Here are some rows, each followed by its group. Rows of different groups can look alike.
0.17 -0.32 0.18 0.43 0.38 0.33 -0.13 -0.40 -0.96 -1.00 -1.02 -1.22 -1.24 -1.21 -1.35 -1.31 -1.41 -1.22 -0.23 0.24 1.23 0.69 -0.15 -0.37 -0.64 -0.68 -0.65 -0.65 0.17 0.75 0.84 QP
-0.50 -0.34 0.11 0.00 0.23 0.05 0.33 0.27 0.30 0.36 0.22 0.23 0.34 0.26 0.37 0.31 0.29 -0.05 -0.20 -0.41 -0.22 -0.19 -0.17 -0.12 -0.16 0.03 -0.01 0.10 0.11 0.11 0.11 Md
-0.06 -0.86 -1.49 -1.98 -2.34 -2.07 -1.10 0.09 0.90 0.79 0.92 0.63 0.92 1.01 0.94 1.15 0.89 0.57 -0.50 -1.45 -1.23 -0.44 1.20 2.20 2.13 2.07 2.05 1.85 -0.29 -1.66 -2.08 Gb
-0.07 0.44 0.28 0.66 0.43 0.43 0.85 0.95 1.09 1.08 0.86 0.84 0.68 0.75 0.60 0.78 0.84 1.23 0.60 0.16 -0.08 -0.17 0.00 0.16 0.32 0.24 0.13 -0.20 -0.76 -0.74 -0.42 Oo
-0.20 -0.01 0.58 0.38 0.59 0.81 0.94 0.34 0.37 0.19 0.25 0.43 0.43 0.47 0.38 0.33 0.26 0.35 0.10 0.19 0.00 -0.25 -0.34 -0.33 -0.34 -0.35 -0.27 -0.16 -0.19 0.11 0.27 Ja
0.20 0.41 0.29 0.79 0.48 0.29 -0.17 -0.67 -0.84 -0.96 -0.93 -0.91 -0.89 -0.91 -1.05 -0.96 -0.98 -0.86 0.31 1.02 1.07 0.83 -0.34 -0.77 -0.81 -0.91 -0.87 -0.50 0.29 0.82 1.00 YF
-0.51 -0.17 -0.11 0.17 0.47 0.58 0.91 0.92 1.43 1.45 0.91 1.03 0.99 1.04 0.81 0.86 0.79 0.83 0.66 0.13 0.09 0.12 0.36 0.36 0.44 0.29 0.09 0.06 -0.18 -0.42 -0.31 Oo
0.17 0.31 0.05 0.44 0.49 0.45 0.57 0.29 -0.47 0.17 0.12 0.01 0.17 0.04 0.05 0.02 0.12 0.36 0.16 0.36 0.46 0.00 -0.14 -0.38 -0.36 -0.29 -0.28 -0.40 0.16 0.26 0.43 Md
0.01 -0.79 -1.70 -1.93 -2.29 -1.63 -0.72 0.07 0.87 1.31 1.29 1.16 1.20 1.28 1.31 1.33 1.27 0.72 -0.22 -1.19 -0.89 -0.35 1.54 1.97 2.07 1.99 1.93 1.85 -0.45 -1.60 -1.93 Nj
-0.07 0.46 0.35 0.50 0.39 0.07 0.22 0.03 0.14 -0.09 0.02 0.07 0.13 0.13 0.15 0.11 0.27 0.20 -0.02 -0.25 -0.38 -0.24 -0.53 -0.49 -0.24 -0.23 -0.07 -0.52 -0.17 -0.01 0.13 Md
-0.12 -0.25 0.20 0.18 0.28 -0.15 0.39 0.44 0.33 0.33 -0.05 0.12 0.14 0.29 0.25 0.18 0.37 0.39 0.23 -0.12 -0.21 -0.21 -0.45 -0.28 -0.30 -0.23 -0.14 0.04 -0.06 0.06 0.20 Md
0.02 0.49 0.78 0.95 0.49 0.55 -0.50 -0.80 -1.02 -1.29 -1.63 -1.48 -1.45 -1.65 -1.61 -1.59 -1.68 -1.45 -0.37 0.40 0.88 0.61 0.15 -0.84 -0.94 -1.06 -1.07 -1.02 0.30 0.97 1.02 CC
0.58 0.08 0.43 0.48 0.62 0.06 -0.16 -0.70 -0.85 -1.05 -1.30 -1.28 -1.47 -1.65 -1.57 -1.51 -1.45 -1.34 -0.53 0.23 0.65 0.62 0.23 -0.51 -0.58 -0.69 -0.82 -0.65 0.12 0.91 0.74 QP
0.28 0.60 0.32 0.59 0.29 -0.13 -0.49 -0.89 -1.29 -1.37 -1.20 -1.30 -1.25 -1.45 -1.30 -1.43 -1.45 -1.16 -0.27 0.18 0.71 0.46 -0.13 -0.53 -0.73 -0.57 -0.80 -0.61 0.55 0.79 0.92 QP
-0.24 -1.01 -1.49 -2.07 -2.18 -1.70 -1.03 -0.12 0.83 1.03 1.33 1.31 1.27 1.34 1.36 1.44 1.30 0.94 -0.47 -1.21 -1.01 0.11 1.42 2.13 2.05 1.92 2.00 1.86 -0.25 -1.84 -2.01 Nj
-0.06 -0.01 0.41 0.60 0.53 0.08 -0.10 -0.72 -1.27 -1.25 -1.21 -1.37 -1.35 -1.34 -1.42 -1.52 -1.49 -1.48 -0.30 0.66 1.03 0.98 -0.32 -0.81 -0.74 -1.00 -0.79 -0.56 0.72 1.33 0.89 CC
-0.14 0.23 0.08 0.25 0.16 0.31 0.06 0.10 -0.06 0.00 -0.08 0.04 0.01 0.14 0.17 0.11 -0.17 -0.04 0.15 0.10 -0.12 -0.11 -0.32 -0.85 -0.23 -0.26 -0.25 -0.20 -0.21 0.18 0.09 Md
0.14 0.11 0.20 0.21 0.40 0.49 0.38 0.59 0.43 0.32 0.24 0.20 0.39 0.37 0.29 0.37 0.57 0.42 0.10 -0.09 -0.15 -0.26 -0.46 -0.56 -0.35 -0.18 -0.37 -0.13 0.00 0.03 0.03 Ja
-0.32 -0.02 0.24 0.03 0.30 0.53 0.66 1.32 1.47 1.25 1.20 0.99 0.95 0.98 0.91 0.98 1.11 1.32 0.46 0.13 -0.04 -0.30 0.32 0.33 0.22 0.39 0.39 0.09 -0.44 -0.61 -0.55 Oo
-0.52 -0.24 0.06 0.49 0.14 0.61 0.80 1.06 1.33 1.39 1.24 0.92 0.98 0.92 0.82 0.87 1.00 0.96 0.54 -0.22 0.04 -0.11 0.15 0.37 0.31 0.38 0.23 0.07 -0.17 -0.31 -0.51 Oo
0.11 0.15 0.11 0.42 0.09 0.48 0.47 0.56 0.40 0.61 0.47 0.25 0.35 0.39 0.40 0.45 0.34 0.56 0.65 0.50 0.16 0.13 -0.41 -0.26 -0.19 -0.29 -0.28 -0.50 -0.24 -0.13 0.17 Ja
-0.91 -0.47 0.35 0.68 0.62 0.35 0.46 0.57 0.56 0.61 0.54 0.53 0.61 0.60 0.53 0.47 0.57 0.92 0.18 0.11 0.08 -0.01 -0.34 -0.23 -0.18 -0.21 -0.25 -0.14 0.36 0.21 0.30 Ja
-0.58 -1.25 -1.84 -1.74 -1.85 -1.51 -1.32 0.03 0.92 1.55 1.44 1.44 1.59 1.75 1.39 1.42 1.33 0.99 -0.56 -1.03 -1.26 0.15 1.62 2.39 2.18 2.24 2.15 2.22 -0.22 -1.45 -2.00 Nj
-0.05 -0.43 -1.56 -2.10 -2.04 -1.85 -1.24 -0.17 0.96 1.14 1.05 1.23 0.65 1.23 1.46 1.31 1.33 1.09 -0.60 -1.09 -1.18 -0.48 1.49 1.91 1.85 2.03 2.06 2.11 -0.25 -1.76 -1.94 Nj
0.27 0.32 0.66 0.36 0.58 -0.02 -0.19 -0.60 -1.17 -0.83 -1.31 -1.39 -1.33 -1.36 -1.33 -0.45 -1.32 -1.14 -0.43 0.39 0.85 0.63 0.02 -0.51 -0.78 -0.75 -0.73 -0.46 0.32 0.67 0.95 QP
-0.37 -0.96 -1.61 -1.99 -2.11 -2.04 -1.16 0.14 1.08 1.18 1.31 1.34 1.54 1.34 1.52 1.48 1.49 1.14 -0.29 -1.13 -1.60 -0.47 1.36 2.10 2.00 2.07 2.25 2.47 -0.09 -1.71 -1.95 Nj
-0.13 0.09 0.23 0.18 0.22 0.64 0.66 1.02 1.30 1.20 1.02 0.86 1.13 1.04 1.14 1.07 1.09 0.89 0.29 2.37 -0.30 -0.46 -0.30 0.14 0.38 0.42 0.26 -0.08 -0.45 -0.48 -0.61 Oo
0.00 -0.63 -1.36 -2.00 -2.15 -1.92 -1.29 -0.12 0.74 0.83 1.25 0.85 0.99 1.05 0.92 1.12 1.06 0.59 -0.12 -1.29 -0.90 -0.15 1.29 2.15 2.26 2.07 2.03 1.89 -0.21 -1.73 -2.17 Gb
0.76 0.63 0.87 0.56 0.25 -0.13 -0.30 -0.86 -1.66 -1.52 -1.81 -2.89 -1.66 -1.56 -2.56 -1.46 -1.58 -1.55 -0.51 0.45 0.87 0.42 -0.17 -0.77 -0.75 -0.87 -0.65 -0.75 0.03 0.84 0.78 QP
-0.63 -1.06 -1.49 -2.06 -2.30 -1.81 -1.19 -0.06 0.88 1.00 1.05 1.27 1.29 1.14 1.18 1.12 1.10 0.73 -0.67 -1.41 -1.11 -0.02 1.43 2.08 2.30 2.08 2.07 2.20 -0.42 -1.69 -1.94 Gb
0.35 0.90 0.39 0.30 0.51 0.39 -0.21 -0.81 -1.46 -1.68 -1.47 -1.44 -1.67 -1.73 -1.42 -1.43 -1.35 -1.33 -0.42 0.56 0.78 0.26 -0.33 -0.71 -0.90 -0.90 -1.03 -1.09 0.08 0.76 1.00 CC
-0.63 0.01 0.00 0.26 0.48 1.03 0.97 1.24 1.30 1.27 1.42 0.90 1.27 1.16 1.07 1.00 0.99 1.20 0.72 0.23 0.30 -0.07 0.11 0.25 0.09 0.15 0.32 0.19 -0.08 -0.38 -0.28 Oo
-0.31 -0.07 0.12 0.13 0.25 0.26 0.17 0.75 0.93 0.76 0.92 0.98 0.88 0.93 0.88 0.92 0.83 0.74 0.31 0.16 -0.11 -0.13 -0.14 0.18 0.22 0.11 0.21 -0.23 -0.06 -0.50 -0.39 Oo
-0.21 -0.90 -1.87 -2.23 -2.21 -1.89 -1.21 -0.10 0.36 0.83 1.07 1.14 1.20 1.25 0.79 1.43 1.07 0.60 -0.82 -1.31 -1.37 -0.37 1.25 2.00 2.08 2.15 2.14 2.08 -0.02 -1.68 -2.00 Gb
0.51 0.47 0.45 0.16 0.33 -0.32 -0.22 -0.77 -1.16 -1.31 -1.33 -1.20 -1.22 -1.16 -0.99 -1.10 -0.98 -1.07 -0.18 0.48 0.72 0.33 -0.29 -0.90 -0.87 -0.83 -0.91 -0.64 0.55 0.76 1.02 YF
0.17 0.30 0.49 0.54 0.37 0.68 0.73 0.30 0.15 0.08 0.25 0.27 0.21 0.27 0.25 0.39 0.32 0.57 -0.13 0.02 -0.89 -0.53 -0.51 -0.45 -0.29 -0.20 -0.10 -0.20 -0.43 -0.12 0.02 Ja
0.28 0.43 0.41 0.43 0.56 0.51 -0.24 -0.86 -1.09 -1.02 -1.40 -1.10 -1.04 -1.07 -0.98 -0.97 -1.08 -0.81 -0.46 0.27 0.51 0.46 -0.43 -0.81 -0.86 -0.91 -0.66 -0.82 0.45 1.00 0.92 YF
-0.04 -0.07 0.10 0.02 -0.10 -0.02 0.29 0.25 0.13 0.05 0.07 0.14 0.16 0.24 0.33 0.17 0.33 0.32 -0.14 -0.31 -0.69 -0.43 -0.41 -0.17 -0.38 -0.19 -0.30 -0.03 0.10 0.19 0.32 Md
-0.24 -0.49 0.19 0.38 0.69 0.51 0.14 0.27 0.17 0.14 -0.21 0.11 0.37 0.29 0.20 0.25 0.08 0.09 -0.16 -0.07 -0.20 -0.13 -0.70 -0.26 -0.25 -0.28 -0.20 -0.33 0.36 0.44 0.34 Md
0.05 -0.08 0.24 0.53 0.53 0.90 0.30 0.66 0.51 0.33 0.24 0.36 0.40 0.20 0.45 0.42 0.50 0.50 0.15 -0.24 -0.32 -0.03 -0.51 -0.36 -0.30 -0.24 -0.20 -0.40 0.08 0.12 0.10 Ja
-0.21 -0.26 -0.11 0.08 0.12 0.32 0.53 0.81 1.51 0.98 1.08 0.88 1.12 1.18 1.09 0.96 1.15 0.86 0.14 -0.07 -0.40 -0.67 -0.37 0.06 0.33 0.45 0.32 0.09 -0.10 -0.38 -0.59 Oo
-0.09 -0.02 0.16 0.60 0.41 -0.10 0.08 -0.66 -1.01 -1.00 -1.01 -0.87 -1.02 -0.84 -0.91 -1.04 -1.15 -1.04 -0.14 0.28 0.66 0.42 -0.14 -0.63 -0.81 -0.79 -0.78 -0.92 0.59 1.14 0.87 YF
-0.23 -0.57 -1.47 -1.83 -2.22 -1.58 -0.77 -0.32 1.35 1.33 1.36 1.35 1.40 1.34 1.39 1.48 1.31 0.88 -0.41 -0.99 -1.34 -0.36 1.48 2.34 2.12 2.23 2.20 1.92 -0.39 -2.15 -2.10 Nj
0.03 0.19 0.56 0.06 0.42 0.66 0.93 0.86 1.09 1.21 0.98 0.81 0.81 0.79 0.79 0.80 1.09 1.22 0.65 -0.11 0.03 -0.20 -0.03 0.15 0.20 0.32 0.17 0.26 -0.39 -0.48 -0.69 Oo
-0.33 -0.15 0.31 0.53 0.88 0.70 0.66 0.70 0.68 0.63 0.58 0.52 0.31 0.46 0.45 0.30 0.34 0.18 0.36 -0.09 0.31 -0.19 -0.12 -0.51 -0.38 -0.38 -0.41 -0.22 0.01 0.48 0.37 Ja
-0.10 0.17 0.19 0.39 0.19 0.35 -0.34 -0.68 -0.82 -0.96 -0.80 -0.99 -0.81 -0.93 -1.12 -1.06 -1.03 -0.93 -0.19 0.38 0.76 0.57 -0.21 -0.65 -0.93 -0.82 -0.79 -0.48 0.35 1.00 0.97 YF
0.13 0.12 0.05 0.75 0.11 -0.11 -0.13 -0.59 -0.93 -1.08 -1.21 -1.06 -0.96 -0.96 -1.08 -1.14 -1.09 -0.97 -0.12 0.37 0.35 0.12 -0.48 -0.67 -0.75 -0.82 -0.75 -0.61 0.06 0.77 0.74 YF
-0.40 -0.05 0.16 0.59 0.71 0.75 0.55 0.77 0.57 0.19 0.29 0.57 0.51 0.57 0.40 0.32 0.34 0.63 0.32 0.37 0.01 0.03 0.04 -0.27 -0.30 -0.29 -0.18 -0.43 -0.15 0.36 0.14 Ja
-0.01 -0.04 0.30 0.04 0.14 0.30 0.32 0.14 0.07 -0.08 0.25 0.28 0.29 0.22 0.26 0.10 0.10 0.18 0.10 0.09 -0.07 -0.18 -0.57 -0.36 -0.41 -0.26 -0.23 -0.31 0.17 0.44 0.28 Md
-0.17 0.10 0.27 0.46 0.32 0.07 -0.20 -0.95 -0.87 -1.36 -1.06 -0.93 -0.90 -0.93 -1.01 -1.06 -1.00 -1.18 -0.24 0.53 0.96 0.22 -0.21 -0.86 -0.79 -0.67 -0.74 -0.48 0.46 1.25 0.90 YF
0.26 0.18 0.48 0.27 0.41 -0.02 -0.44 -0.92 -1.14 -1.14 -1.18 -1.10 -1.15 -1.07 -1.12 -1.06 -1.16 -0.81 -0.26 0.42 0.30 0.62 -0.20 -0.73 -0.71 -0.70 -0.53 -0.55 0.07 0.96 1.13 YF
-2.28 0.17 0.27 0.56 0.38 0.70 0.57 0.67 0.45 0.22 0.25 0.06 0.27 0.28 0.33 0.29 0.40 -0.81 0.25 0.17 0.00 -0.16 -0.49 -0.34 -0.43 -0.27 -0.23 -0.22 -0.35 0.18 0.34 Ja
0.64 0.68 0.49 0.56 0.37 -0.34 -0.48 -0.52 -1.41 -1.37 -1.13 -1.36 -1.40 -1.60 -1.32 -1.36 -1.27 -1.16 -0.35 0.09 0.83 0.31 -0.21 -0.67 -0.80 -0.89 -0.65 -0.82 0.16 0.75 0.73 QP
-0.19 0.28 0.27 0.23 0.15 0.40 1.26 1.24 1.56 1.30 1.24 0.91 0.87 0.90 0.88 0.86 1.01 1.00 0.66 0.04 0.04 -0.28 -0.21 0.26 0.26 0.29 0.10 -0.21 -0.43 -0.61 -0.71 Oo
-0.23 -0.06 -0.02 0.13 0.28 0.24 0.66 0.96 0.98 1.25 1.05 1.21 1.05 1.01 0.99 0.82 0.99 1.07 0.59 -0.19 -0.22 -0.12 -0.17 0.26 0.26 0.28 0.27 0.08 -0.16 -0.52 -0.48 Oo
-0.36 -1.19 -1.47 -2.13 -2.19 -1.61 -0.94 0.06 0.87 1.05 1.29 1.39 1.48 1.52 1.54 1.36 1.49 0.77 -0.52 -1.17 -0.90 -0.12 1.32 2.12 2.10 2.06 1.96 2.27 -0.16 -1.82 -1.97 Nj
0.02 0.05 0.02 0.31 0.14 0.39 0.21 0.32 0.25 -0.17 -0.31 -0.10 0.07 0.17 0.22 0.07 0.15 0.01 0.09 0.06 -0.21 -0.44 -0.48 -0.32 -0.35 -0.22 -0.33 -0.48 -0.15 0.21 0.29 Md
0.01 0.21 0.36 0.60 0.35 0.29 -0.56 -0.74 -1.18 -0.91 -1.04 -0.94 -1.04 -0.95 -0.98 -0.99 -1.07 -0.74 -0.06 0.41 0.86 0.40 -0.15 -0.82 -0.88 -0.85 -0.89 -0.60 0.36 1.02 1.01 YF
-0.21 0.70 0.52 0.52 0.50 0.39 -0.13 -0.31 -0.86 -1.02 -1.11 -1.01 -1.16 -1.43 -1.26 -1.29 -1.45 -1.23 -0.26 0.37 0.82 0.99 0.41 -0.43 -0.60 -0.68 -0.58 -0.67 0.15 0.92 0.86 QP
0.26 0.41 0.47 0.75 0.55 0.18 -0.11 -0.40 -0.57 -1.12 -0.97 -1.01 -1.02 -1.21 -1.12 -1.04 -0.99 -0.80 -0.24 0.64 0.69 0.41 -0.44 -0.62 -0.84 -0.82 -0.75 -0.78 0.23 0.84 0.95 YF
0.15 0.20 0.68 0.62 0.61 0.47 -0.09 -0.40 -1.01 -0.81 -1.20 -0.90 -0.90 -1.06 -1.08 -0.97 -0.90 -0.62 -0.07 0.48 0.71 0.72 -0.28 -0.68 -0.85 -0.72 -1.00 -0.97 0.14 0.85 0.07 YF
0.12 0.29 0.65 0.68 0.75 0.27 -0.09 -0.87 -1.25 -1.17 -1.47 -1.50 -1.34 -1.45 -1.49 -1.44 -1.60 -1.05 -0.57 0.46 0.81 0.50 -0.05 -0.89 -0.87 -0.88 -0.96 -0.81 0.63 1.10 1.06 CC
1.06 0.90 0.90 0.61 0.24 0.15 -0.34 -0.75 -1.31 -1.47 -1.41 -1.54 -1.65 -1.75 -1.56 -1.48 -1.33 -1.35 -0.09 0.32 0.46 0.40 -0.50 -0.74 -0.74 -0.78 -0.75 -0.92 -0.04 0.55 0.70 QP
-0.04 0.06 0.34 0.23 0.46 0.75 0.58 0.36 0.41 0.40 0.23 0.33 0.25 0.33 0.39 0.42 0.43 0.74 0.20 0.04 -0.01 -0.31 -0.34 -0.32 -0.32 -0.25 -0.43 -0.36 -0.22 -0.23 0.24 Ja
1.11 1.00 0.64 0.50 0.28 0.40 -0.28 -0.64 -1.00 -1.41 -1.68 -1.87 -1.87 -1.83 -1.57 -1.44 -1.50 -1.54 -0.56 -0.06 0.56 0.12 -8.02 -0.83 -0.70 -0.78 -0.92 -0.92 -0.34 0.58 0.54 QP
Which 4 groups are nearest to each row below, nearest first, going by the distance to the centre of the group?
0.05 -0.12 -0.05 0.12 0.25 0.64 0.81 1.09 1.30 1.08 1.06 1.22 1.09 1.07 1.16 1.05 1.16 1.28 0.81 0.21 -0.09 -0.20 0.21 0.16 0.25 0.30 0.33 1.59 -0.16 -0.43 -0.41: Oo Ja Md Nj
0.08 -0.86 -1.38 -1.93 -2.04 -1.89 -1.06 -0.14 0.85 0.84 0.86 1.18 1.21 1.17 1.28 1.33 1.33 0.87 -0.89 -1.35 -1.53 -0.37 1.26 2.01 2.12 2.14 2.09 1.98 -0.35 -1.79 -1.95: Gb Nj Oo Md
-0.09 -0.15 0.37 0.20 0.23 0.36 0.24 0.06 -0.08 -0.14 0.05 0.19 0.06 0.07 0.09 0.08 -0.11 0.00 0.06 0.10 0.02 -0.27 -0.57 -0.37 -0.51 -0.37 -0.35 -0.17 0.07 0.46 0.31: Md Ja YF Oo
0.23 0.21 0.32 0.25 0.43 5.50 0.41 0.40 0.73 0.26 0.12 0.45 0.25 0.55 0.55 0.61 0.41 0.38 0.36 -0.04 -0.41 -0.64 -0.49 -0.47 -0.38 -0.13 -0.16 -0.46 -0.20 -0.09 0.09: Ja Md Oo YF
Which 3 groups are nearest to each row below, nearest first, going by the distance to the centre of the group?
0.34 0.13 0.35 0.29 0.36 0.32 0.01 -0.49 -0.71 -0.70 -1.03 -0.89 -1.17 -0.80 -0.98 -1.01 -0.99 -0.79 0.18 0.61 0.91 0.66 -0.07 -0.54 -0.78 -0.76 0.13 -0.47 0.22 0.96 0.93: YF QP CC
0.10 0.35 0.38 0.66 0.36 0.12 0.17 -0.58 -0.85 -1.00 -0.95 -0.91 -1.09 -0.86 -0.92 -1.11 -1.05 -0.71 -0.32 0.43 0.55 0.45 -0.35 -0.58 -0.97 -0.85 -0.75 -0.41 0.20 0.84 0.96: YF QP CC
0.21 0.33 0.33 0.41 0.16 0.32 -0.41 -0.88 -0.83 -1.27 -1.06 -1.18 -1.04 -1.07 -1.14 -1.09 -1.07 -1.31 -0.47 0.53 0.69 0.36 -0.47 -0.47 -0.75 -0.76 -0.64 -2.09 0.18 1.04 0.95: YF CC QP
-0.26 -0.13 0.60 0.80 0.64 0.39 0.48 0.37 -0.85 0.21 0.31 0.49 0.43 0.35 0.46 0.37 0.60 0.21 0.12 0.05 -0.38 -0.42 -0.55 -0.54 -0.51 -0.37 -0.35 -0.47 -0.16 0.29 0.19: Ja Md Oo
Which 3 groups are nearest to each row below, nearest first, going by the distance to the group's nearest row?
0.55 0.51 0.64 0.62 0.42 -0.08 -0.35 -0.62 -1.18 -1.46 -1.36 -1.41 -1.59 -1.50 -1.57 -1.51 -1.36 -1.32 -0.32 0.59 0.90 0.84 -0.19 -0.71 -0.85 -1.02 -1.01 -1.08 0.29 1.00 1.13: CC QP YF
0.35 0.54 0.69 0.66 0.52 0.19 -0.29 -0.43 -0.86 -1.09 -1.06 -1.25 -1.17 -1.33 -1.37 -1.42 -1.47 -1.16 -0.24 0.75 0.79 0.76 0.01 -0.73 -0.82 -0.89 -0.93 -1.12 0.41 0.77 0.83: YF CC QP
Which 4 groups are nearest to each row below, nearest first, going by the distance to the group's nearest row?
-0.14 0.26 0.23 0.17 0.38 0.15 0.71 1.00 1.06 1.08 1.17 0.91 1.02 0.90 0.83 0.66 1.02 1.16 0.83 0.14 -0.12 -0.12 0.00 0.38 0.27 0.22 0.16 0.14 -0.37 -0.52 -0.42: Oo Ja Md Nj
0.08 0.28 0.86 0.71 0.32 0.72 0.28 0.29 0.35 0.18 0.18 0.14 0.38 0.27 0.12 0.30 0.29 0.21 0.21 0.10 -0.20 -0.38 -0.77 -0.46 -0.30 -0.44 -0.32 -0.45 -0.26 -0.08 0.29: Ja Md Oo YF
